Here is a table of points, one per row:
array([-41, -50,  40,  44, -41, -16,  58,  40, -16,  23,  26, -46, -52,   8,  14, -42, -53,  31, -20,  -6,  44,  48, -37,  29])
array([ 29, 107,  67, -10, -31,  32,  49,  -3,  -5,  38,  30, -40, -52, -11,  39, -17, -50, -36, -13, -18, -30,   2,  31, -30])
array([ -6, -32, -10,  24, -13, -35,   1,  12,   2, -29,  21,  -6, -30, -10,  27,  -3, -14,   5,  20,   3,  -7,  30,  13, -15])
array([-43,   1,  56,  65,  -4, -37, -17,  25,  35,   6, -19,  30,  23,  16, -53, -29,  32,  61,  -5, -31, -22,  -1, -16, -45])
array([-37, -11, -10, -71,   7,  16,  -5, -34,  -1,  20, -10, -11,  21,  -1, -15,   4,  24,  -1, -10, -11,  12, -15,  24,  11])
array([-29, -10, -45, -38, -30, -88, -47,  43,  69,   4, -33,  33,  92,  70,  25,  40,   5, -20, -58,  14,  15, -28, -40, -14])
array([-30,   5,   2, -28, -57,  -4,  30,  34,  -9, -40,   5,  50,  37,  21,  17,  24,  42,   9,  -8,  -9,  32,  16, -17, -33])
array([ 22,  58,  12, -31, -18,  26,   4, -22,   9,  -5,  -4, -50, -24,  29,  -4, -21,   2,   1,   9, -17,   9,  37, -22, -21])
array([ 65,  -1, -10,   4,  17,  -4, -18, -13,  -7, -37, -52,  -8,   0,  -6, -32, -36,   6,  -9,  12,  10,  46,  -7, -38,  27])
array([-49,  75,  59, -28, -19,  51,  45, -10,   5,  31, -29, -66, -33,  21,  -8, -52, -22,  14, -25, -12,  58,  18, -51,  33])
array([-36,  30,  98,  20, -34,  -4,  44,  33,  -4,   6,  22, -16, -51, -28,  27,   4, -42, -28,  -9,  -2, -23,  -9,  33, -19])
array([-16, -31,  -3,  71,  23,  -1, -13,  26,  39,   0,   2,  16,   8, -24, -38,   8,  25, -16, -28, -28,   3, -36, -15,  22])
array([ 60,  21, -14, -15,  21,  16, -17,   5, -14, -22, -51, -26,   8, -11, -10, -30,  20,   3,  10,  19,  19,  -1, -39,  48])
array([103,  75, -12, -17,   6,  45,  16, -22,  14,  26, -19, -65, -25,  33, -10, -32, -36,  -9, -13, -27,  -8,  35,   3, -58])
array([ 56, -16,  -7,  25,  40,  -7, -11, -12, -22, -38, -75, -13,   2,   0, -46, -49, -14,   8, -19,  23,  38,   8, -44, -31])
array([-10, -35,   9,  61,  32, -34,  15,  23,  30,   4,  -2,  34, -11, -33, -18,   9,  20, -41, -27,   9, -28, -16,   5,  27])
array([  2, -37,  -4,  27,  43, -24,   1,  13,  22,  11,   3,  -3,  19, -25, -28,  20,  30, -21, -21, -22, -12, -18, -14,  31])
array([ 47, -23, -23,  13,  12,  22, -19, -16,  -2, -16, -45, -69,  -8,  41,  31, -23, -30,  11,  -5, -18, -19,   3,  45, -24])
array([ 68,  13, -24,   3,  24,   8,  -4, -14,  -1, -12, -38, -53,   6,  27, -26, -28,  -9,  -4,  10, -20,  29,  31,  -9, -47])
array([ -4,   1, -50,   2,  34,  -5, -22,  16,  33, -13,   2,  16,  -7, -36, -12,  36, -24, -17,  10,  19, -34,  24,  31, -24])
array([  4, -12, -49,  13,  62,  35, -12,  -5,  38,  58,   3,  18,  25, -15, -50,  -3,  30, -20, -62, -31, -14, -19, -21,  47])
array([ -6,   2, -44,  -8,  -8,   2, -35, -12,  22,  -8,  -5,  10,   1, -19,   0,   9,   7, -15,   9,  17, -10,   1,  38, -16])
array([-25, -22, -17, -21, -50, -55,  22,  41, -10, -18,  -5,  36,  35,  27,  14,  25,  -6, -14,  14,  22,   6, -20, -11,  -5])
array([  6, -37,  27,  34, -19, -19,   6, -10, -71, -43,   6,   2, -22,  -8,   7, -14,   5,  38,  30, -16,   6, 111,  74,  13])
array([-11, -18, -22,  18,  24,  10, -21,  -8,  26,   9,   7,  -9,  36,  19, -12, -30,  24,  47, -14, -22, -20,  10, -16, -14])
array([-27,   0, -25, -47, -33,  26,  34, -22, -19,  21,  54,  13,  11,  21,  22, -54, -22,  41,  40, -28, -31, -24,   7, -23])
array([-15, -30, -31, -13, -66, -79, -28,  77,  68, -16, -20,  46,  90,  58,  22,  26,  29, -50, -28,  16,   5, -22, -52, -21])
array([  8, -35,  19,   8,  -9, -19, -16,  -9, -43, -59, -21,  10, -11, -15, -10,   0, -11,  19,  29,  30, -10, -10,  28,  69])
array([-17, -29,  13,  40, -28, -24,   4,  25,  -5,   1, -11,  18, -23, -26,  17,   7,   1, -16,  12,   0,   6, -16,  35,   3])
array([-23, -20,  -4, -46, -50,  17,  88,  23, -42,  12,  67,  46,  11,  26,  19,   1, -66,  -5,  46,  31, -68, -53, -21, -11])
array([-25, -19,  25,  34,  -6, -15, -24, -16, -47, -92, -33, -14,   3, -22, -50, -13,   2,  -5,   0,  37,  20,  -2, -55,   8])
array([-25, -49, -12,  -8,   7, -25, -68, -22,  64,  97,  51, -45, -51,  68, 127,  92,  50,  27,  75,  66,   6, -51, -68,   7])
array([-39, -11,  29,  48,  42,   9, -40, -65, -17,  24,  34,  10,  16,  48,  56,  20, -38, -27, -15,  35,  33,   4, -28, -29])
array([-30, -33, -17, -45, -56, -10,  34, -36, -19,  30,  29, -16,  11,  27, -14, -28,  21,  24, -25, -18,  13,   1,   9,  34])
array([-29, -24,  42,   2, -48,  14, -17, -68, -34,   5, -27, -52,   1,  -4, -27,  17,  34, -15,  32,  99,  62,   7,  29,  32])
array([-39,  -1,  26,  42,  28, -19, -39, -22,   1,  26,  17,  -7,  31,  52,  29, -24, -36,   1,  65,  19,   2, -42, -13, -11])
array([  9, -17, -42,  31,  68,  26, -10,  -9,  64,  31,  -1,  30,  14, -28, -43,   5,  19, -35, -59, -26,  -4, -49,  -2,  39])
array([ 31,  32, -11, -27,  -7,   2, -19, -25,  -4, -21, -21, -18, -14,  28, -24,  -1,  -9,  28,   0,  -3,  38,   8, -13,   5])
array([ 49,  34,  -3, -37, -18,  10, -22,  -9, -31,  22,  -3, -32, -14,  16,   7,   2, -20,   0,  14, -23,  -1,  11,  21, -19])
array([ 11, -12, -39,   8,  64,  -2, -21,  35,  26,  22,  -9,  31,   3, -65,  -3,  28, -23, -50,  -6,  15, -40,   9,  44, -22])
array([-11, -10, -23, -43,   9,   4, -21, -26,  13,   1,  10,  -1,  13,  11, -10, -11,  26,  19,  -5, -25,  11,  -6,  -1,  21])
array([  4, -37, -23, -26, -10, -16, -56, -73, -17,  73, 105,  65, -14, -12,  18,  78, 101,  65,  21,  34,  66,  76,  12, -57])
array([107,  52,  -3, -23,  40,  25, -19,  12,  19, -39, -35,   7,  30, -25, -37,  -5, -18,   6,  31,  43,   4, -38,  37, 124])
array([-23, -18,  27,  33, -12, -39,  -3,  25,  -6, -17,  16,  -4,  -2, -26,  -7,  20,   3, -22, -11,   0,  -6, -17,  11,  16])
array([-25,  -1, -20, -51,  -8,  38, -40, -16,   0,  21,  -9,  -8,  24, -27, -18,   8,  16,  -3, -12,  19, -16,  -8,  25,  -5])
array([  2, -33, -19,  54,  23,   2, -24,  28,  15,  15,  -1,  14,  10, -23, -25,  22,  12, -35, -35, -19,  -3, -28,   6,  29])
array([ -8,   9, -65,   6,  86,   9, -46,  70,  48, -32,  13,  53, -65, -71,  36,   8, -87, -19,  24, -34,  -2,  66, -14, -38])
array([-20,  95,  40, -30,   7,  58,  20, -11,  51,  -2, -70,  -9,  39,  -1, -35,  10,   6,  -2,  44,  58, -17,  10,  96,  83])
array([ 21,  57,  33, -35, -22,   5,  12, -12, -24,  11,   6, -37, -39,  20,  13,   5, -14, -14,  -1, -15, -31,  20,  17, -22])
array([107,  40, -16,   4,  37,  29,  -5, -10,  11, -18, -54, -20,  11, -13, -36, -53,  -8, -12, -17,  31,  42,  -1, -60,  52])
array([ 13,  16,  -4, -51,  -9,  92, 119,  22, -51, -42,  68,  81,  51,   3,  37,  73,  40, -36, -58,  -3,  48,   4, -61, -68])
array([  6, -32, -23,  18,  26, -33,  -4,  28,  19, -24,  20,   3, -17, -39,  11,  14, -27, -13,  28,  -9,  -3,  14,  29, -33])
array([ 17, -20, -37,  14,  43,  22, -25,  -4,  49,  17,  10,  20,  21, -42, -20,  12,   4, -33, -42,  -7, -11, -33,  27,  23])
array([-66,   1, -14, -73,   1,  43, -13, -41,  40,  13, -34,   9,   8, -52, -22,  28, -19, -32,  25,   8, -12,  35,  19, -46])
array([-27,   2,  44,  -2, -16, -46,  -6,   6, -10, -14,   4,  11,  11, -24,  11,  -8,  34,   4,  -7,  -8,   9,   1,  -8,  11])
array([ 76, -39,   2,  10,  50,  12,   3, -18,  10, -15, -64, -63,  -8,  47,  17, -50, -31,   4,  -9, -19, -27,  24,  36, -50])
array([-10,   2, -17, -41, -29,  16,  18, -10, -40, -19,  28,  26,   2,   1,  44,  11,   9, -10,   7,  19,   3, -28, -25,  -7])
array([-25,  65,  57, -19, -27,  19,  23,  -7, -17,  37,  -8, -48, -26,  11,   9, -37, -24,  -1,  -5, -18,  31,  37, -24, -24])
array([ 21, -22, -16,  -5,  -8,  -6, -27, -29,  -5, -22, -29, -27, -14,  32,  28, -27,   0,   4,  18, -16,  -3,  13,  28, -13])
array([  0, -32,  -7,  27,  20,  -7, -28,   9,  27,   0,   5,  12,   4, -10, -22,   9,  22,   8, -44,  -5, -12, -18, -14,  23])
array([ -6, -51,   5,  73,  16, -36,  36,  61,  12, -10,  28,   1, -62, -29,  25,  -5, -50, -28,  23, -14,  -5,  49,   8, -41])
array([-22,   6, -30, -46, -14,  27,  15, -30, -24,  31,  44,  -7,  22,  29,  15, -43,  -4,  41,  22, -25, -40,   7,  -7, -11])
Along one direction, these points spread out more than along any other. Take the direction at right angles to it along which they spread out most. Then take the direction at right angles to both along which they spread out most. Go by this last direction. How far along it is each point below, from 0 to 99? The average is 50, and the first point in the table lies past the average. One standard deviation of the points above along it is 16.
array([-23,  -3, -42, -47,  12,  40, -13, -22,  -4,  47,   6,  -6,   5,  25, -42,  -2,  29,  10, -30, -32,   1,   0, -14,  28]) 28
array([ 21,  75, -60,   6,  55, -48,   6,  32, -79, -42,  33, -39, -58,  17,  -1, -12,  60,  33,  -7, 106,  75, -21,  57,  33]) 42
array([ -42,   29,   73,   38,  -24,  -10,    3,  -55, -108,  -60,   15,   -1,  -56,  -30,   -8,   -8,  -19,   10,   43,  -35,  -52,   45,  125,  100]) 76
array([-19,   2,   3, -37, -40,  -8,  33,  45, -19, -26, -26,  34,  40,  34,  20,  35,  53,  47,  -7, -22,  14,  33,  13, -35]) 40
array([ -4, -44,  -5,  72,  93,  41, -19,  21,  47,  67,   6,  -1,  64,  29, -56, -60,  23,  63, -15, -82, -39,  -8, -42, -52]) 55
array([-19,  68,  97,  14, -41, -38,  16,  38,  11, -25,  16,  22,  -6, -56, -43,   8,  42,  20, -31, -33, -18, -26, -47, -33]) 57
array([ 21,  52,  26, -23, -46,  -2,   9,   1, -28,   4,  15,  -7, -53, -18,  21,  19,   0, -15, -11,  -3, -33, -14,  -1,  25]) 53
array([-30, -16,   6, -36, -64,  26,  78,  46, -36, -21,  47,  79,   6,  24,  34,  21, -35, -51,  24,  29, -19, -80, -37,  -7]) 50
array([ -8, -46,  31,  55,   6, -21,  11,  41,  30, -10,  11,   9, -12, -29, -22,  31,  -2, -21, -18,   1, -10, -28,  15,  21]) 69
array([ 48,  10, -23,  17, -73, -55,  -1, -87, -47, -10, -65,   6,  18, -45,  63,  93,  -7,  88,  70, -15,  14,   7, -49,   3]) 38
array([-30, -17,  53,  39, -14, -36,  15,  28, -11,  -1,  -4,  20, -20, -32,  10,  15,   0, -20, -23,   5, -12, -27,  17,  14]) 67
array([ -4,   4, -46, -42,  23,  54,  24, -46, -18,  53,  47,  26,  -4,  54,  21, -49, -39,  37,  39, -12, -71, -37,  -6, -19]) 43
